One turn sends every row of this set to another row. A few are shown first. Where does it send the rows asked after them?
Salu: [ 11   4  -2  -4 -13  -4  -7  -5  -2  -2  -6  -3   1  -9 -11  -1   9   2
  10  -2   0   9 -12  15 -13  -9   5   3  -5   3   3]
bek: [ -1  -4   3  -6  -5   3 -15 -16  -6 -11   0  -1  -2  -6  -8  -7  -3  -5
  -3   3   3  10 -13  13   3  -5   1   3   6   1 -11]
Lef: [  2   6   0   2  -1  10  -7 -16  -6  -6  -8  -5   0  -7 -14  -7   7   7
  -3  -1   8   3  -8  16 -13  -9   4  -4   9  -5   7]
rure: [  5  10   5  -2  -2  15 -10 -13   1  -4  -6  -2  -7   1  -4  -2  -3   4
  -1 -10   1   2  -7  26  -4 -11   5   9   6   0   0]
Moduz: [ 15  -4  -6   0  -6  13  -4  -9  -2 -12 -17  -1  -4 -14  -1  -9  -3  -3
  -2   0  -2   8  -9  12  -4 -10  -5   6   4  -7  -5]
Lub: [ 10  13  -6  -6  -6  10  -8 -10  -2 -13  -3  -6 -15  -8  -7 -10   7  -1
  -2   6  -5  12 -26  14  -3 -10   0   2   3  -5  -6]
negu: [  6   5  -1  -1   4  13  -9  -7  -6   1 -12  -1  -8  -6  -5  -9   5  -3
   6   1   8   7  -9  18 -15 -12   1  -1  -7   2   2]
kones: [  8  10  -7   0  -4   3  -6  -4  -7  -3 -12  -1 -10 -10   1 -10  11  -1
   5  -2   5   9 -17  27 -15 -13  -1  -2   1  -3   1]
Dife: [  8   6   2  -6 -12   9   0 -10   8   0 -13 -11  -6 -13  -2  -7   8   9
   0  -4  -2   4 -13  19  -4  -8  -1  11   5 -12  -1]
sisap: [ 11   1  -2  -5 -13  -4  -4  -8  -4  -7  -6  -5   1 -12 -10  -2  12  -1
   4   5   2  10 -10  13 -13  -4  -1  -2   0   3   5]
Foz: [ -2   7   1  -5  -4   4 -12  -8   6  -3  -2   4 -11  -4 -10  -8  11   6
   2  -3  10  -2 -20  21   0  -8   0   6   4  -7 -12]
lan: [ 10   2  -2  -6 -14  -1  -4 -11  -3 -11  -6  -7  -1 -15  -6  -3  13  -3
   3   5   3  12 -10  15 -12  -1  -3  -4   2   3   4]
kogu: [  8   9   6 -10 -10   3  -6   0   2  -8  -9  -1 -11  -3  -7  -9   5   1
  -1  10  -6  12 -20  13   0  -9  -6   5   6   3  -8]
dabut: [ 10   6   3   2  -6  10  -2 -12  -4  -4 -10  -2   5  -5 -13  -4   6   8
   2   2   9   3  -5  15  -8  -9   3  -2  11   1   5]
rog: [ 15   8  -5  -8  -9  12  -4  -8   3   1  -9   0  -7  -6   5  -4   6  -5
  12   1   2   8 -14  18   0  -9   0  12  -2   2  -7]
Zisip: [  5   6  -2   3  -3  10  -6 -16  -5  -5  -8  -6  -1  -6 -15  -6   7   7
  -1  -2   7   3  -8  17 -13 -10   4  -3  10  -5   7]
Muv: [ -1  -3   5  -5  -3   7 -13 -17  -7  -2  -3  -8  -3  -6  -7 -10  -3   1
  -4   1   6   7 -11  10   2  -8   1   6   5  -7 -10]
lifog: [  2  -2   2  -5  -5   3 -15 -16  -5 -12   1   0  -3  -3  -5  -8  -4  -5
  -4   4   2  11 -12  14   2  -4   2   4   6   2 -11]
remu: [  8   5  -1   0  -2  15 -13 -11  -3  -3  -9   1  -7  -7 -11  -1   1  -4
   1   3   3   4  -6  11 -10  -8   3   4  -9   8   2]
Foge: [  6   1  12  -7 -13  -3  -6  -2   4  -8 -14   0  -5  -6  -6  -6   3   4
  -5   7  -1  10 -11  16   1  -8  -9   4   6   0  -5]
Tudo: [  0  -1   2  -5  -6   4 -16 -15  -6 -12   0   0  -1  -2  -8  -7  -2  -3
  -4   3   4   9 -13  12   2  -5   2   4  10   1 -11]
lor: [  4  -6   0  -5  -8   0 -12 -12   3  -8  -9   0  -5 -13   0  -3   3  -1
  -5 -12   5  -1  -6  22  -8  -2  -1   9  -2  -6  -1]
zifo: [  9  11  -5  -6  -7  12  -7 -12  -1 -13  -5  -6 -15  -6  -5 -10   5   0
  -1   4  -7  13 -26  13  -5 -10  -2   1   5  -3  -5]
lorak: [ 12  10   3  -3  -7  14   2  -8  -1   0 -12   1   1  -3  -7  -3  10  -1
   9   5   8   6  -4  15  -2  -9   2   5   7   3   1]
Kiv: [  3   7  -4   1   0  11 -10 -17  -6 -10  -7  -7  -3  -8 -14  -6   9   5
  -2  -3   5   3 -11  18 -13  -8   4  -5   8  -7   6]
vusab: [ 13  -2  -6   0  -6  16  -5 -11  -3 -13 -17  -2  -5 -13  -2 -10  -2  -2
  -3  -3  -4  10  -6  14  -3  -8  -3   6   4  -5  -3]
saru: [  1  13   4  -9  -7   6  -8 -15   3  -8  -1  -4 -13  -6   0  -3  15   4
  -4   4   9   5 -15  24  -3   2  -1   2   5  -6  -2]
dusal: [ 14   6   1  -7 -14   9  -4 -14   9 -17  -7   0  -3  -9  -9   2   5   1
  -3  -2   0   2  -8  14  -2  -2  -1  11   4   3   2]
lok: [ 11   1  -2  -5 -14  -3  -5 -11  -3  -6  -7  -5   0 -13  -9  -1  12  -1
   6   3   2  10  -9  13 -14  -4   0  -2  -1   4   6]
koruf: [ -2  10   4  -9  -6   7  -8 -16   1  -7  -1  -5 -13  -4  -2  -5  16   3
  -3   3   9   6 -14  26  -2   1  -3   2   7  -5  -4]
neti: [ -2   7   1  -7  -4   4 -11 -11   8  -4   0   3 -12  -2  -8  -4  10   4
   2  -3  10   0 -20  21  -1  -6   1   7   4  -8 -12]
vugob: [ -2   9   2  -6  -3   5 -12  -7   7  -3  -1   4 -13  -1  -6  -7   9   4
   0  -2  12   0 -20  20  -2  -8   1   6   3  -6 -13]
kop: [  7   8  -6   0  -1   5  -6  -3  -6   1 -12   0  -9  -8  -2 -10   9  -1
   7   0   5   9 -15  22 -17 -14  -1  -2  -3  -3   0]
Bapi: [ 10   8  -5   0  -1   5  -6  -3  -6   0 -12   0  -9  -8  -1 -10   8  -3
   7   0   6   8 -12  23 -16 -13  -1  -3  -2  -3   2]
vasu: [ 11   6   1  -8 -13  11   2 -10   8  -2 -12  -9  -7 -14  -2  -5  10   8
   0  -5  -2   3 -12  18  -3  -8  -2   9   5 -10   3]
Baro: [  6   2  -7  -2  -8  -1 -12 -12  -4 -20  -2   6  -5  -2  -2  -6   6  -5
  -1  -4   3  10 -14  23  -3  -3  -1   0  10   0  -8]
vava: [ 13   2  -1  -5 -12  10  -8 -13   7 -16  -7   0  -5  -6 -13   3   2   0
  -1   0   1   3  -6  10  -2  -2   1  10   0   7   1]
bar: [  9   6   0  -1  -9   2  -7  -7   1   0  -4  -3  -1   0 -10   1   5   1
   7 -11   0   2 -12  22  -9 -14   8   4   0   6   1]
Nakag: [  7   8   7  -7  -9   3  -4   0   2  -8 -11  -1 -11  -6  -7 -11   4   2
  -2  11  -4  11 -18  16   3 -10  -7   3   5   2  -8]
keler: [ 14   6  -9  -8 -10   9  -6  -9   2  -4  -8  -2  -9  -8   5  -2   5  -7
   8  -4   3   7 -15  21  -3  -7   0  14  -4   0  -9]
lunam: [ -2   0   6  -7  -4   8 -10 -13  -3   4  -4 -12  -3 -10  -5 -10  -1   4
  -3   1   5   5 -10  12   0 -11   1   7   3  -9  -7]
nubi: [  5   2  -4  -3 -10  -1 -11 -13  -3 -21  -3   7  -5  -3  -3  -5   5  -4
  -3  -3   1   9 -16  23  -3  -5  -1  -3  11   2  -7]
Luk: [  6  -4  -3  -4  -8   3 -11 -11   3  -6  -8   0  -6 -13   1   1   3  -1
  -2 -13   5   2  -7  24  -7  -2   1   8  -3  -7  -1]
kemo: [  5  10   1  -3  -2  19  -9 -17  -1  -7 -11  -5  -7  -2   0  -5  -3   2
  -3  -8  -2   3  -7  25  -4  -9   1   9   7  -2  -2]
kore: [  5   3  -3  -2  -4   0  -9  -3   8  -3  -8   6 -10  -7  -8 -11   7   3
   2  -5   8   0 -20  14  -3 -12  -1   7  -1  -9 -14]
reti: [  4  -3  11  -4 -10  -4  -9  -2   3  -8 -15   2  -3  -7  -7  -4   3   4
  -7   2   3   7  -6  18  -2  -7  -8   7   5   0  -3]
vumon: [ 10  10   6  -8 -10   6  -5  -2   2 -10  -9   0 -13  -3  -6 -10   5   3
  -2  10  -4  11 -19  15   2 -11  -7   6   6   1  -7]
Nad: [  7  -1  -6  -2  -3   2  -6  -3   6  -4 -12   5  -6 -11  -9 -11   4   2
   4  -4   4   2 -19   8  -3 -15  -1   7   1  -7 -14]

Foge goes to Muv
Dife goes to Moduz
Nad goes to reti
Where do these go?
Salu goes to dabut
vumon goes to lifog
lan goes to Kiv
dusal goes to kemo
saru goes to zifo
Nakag goes to bek
Tudo goes to vugob
bar goes to lorak
kop goes to sisap
koruf goes to Lub
rog goes to vava
vusab goes to Luk

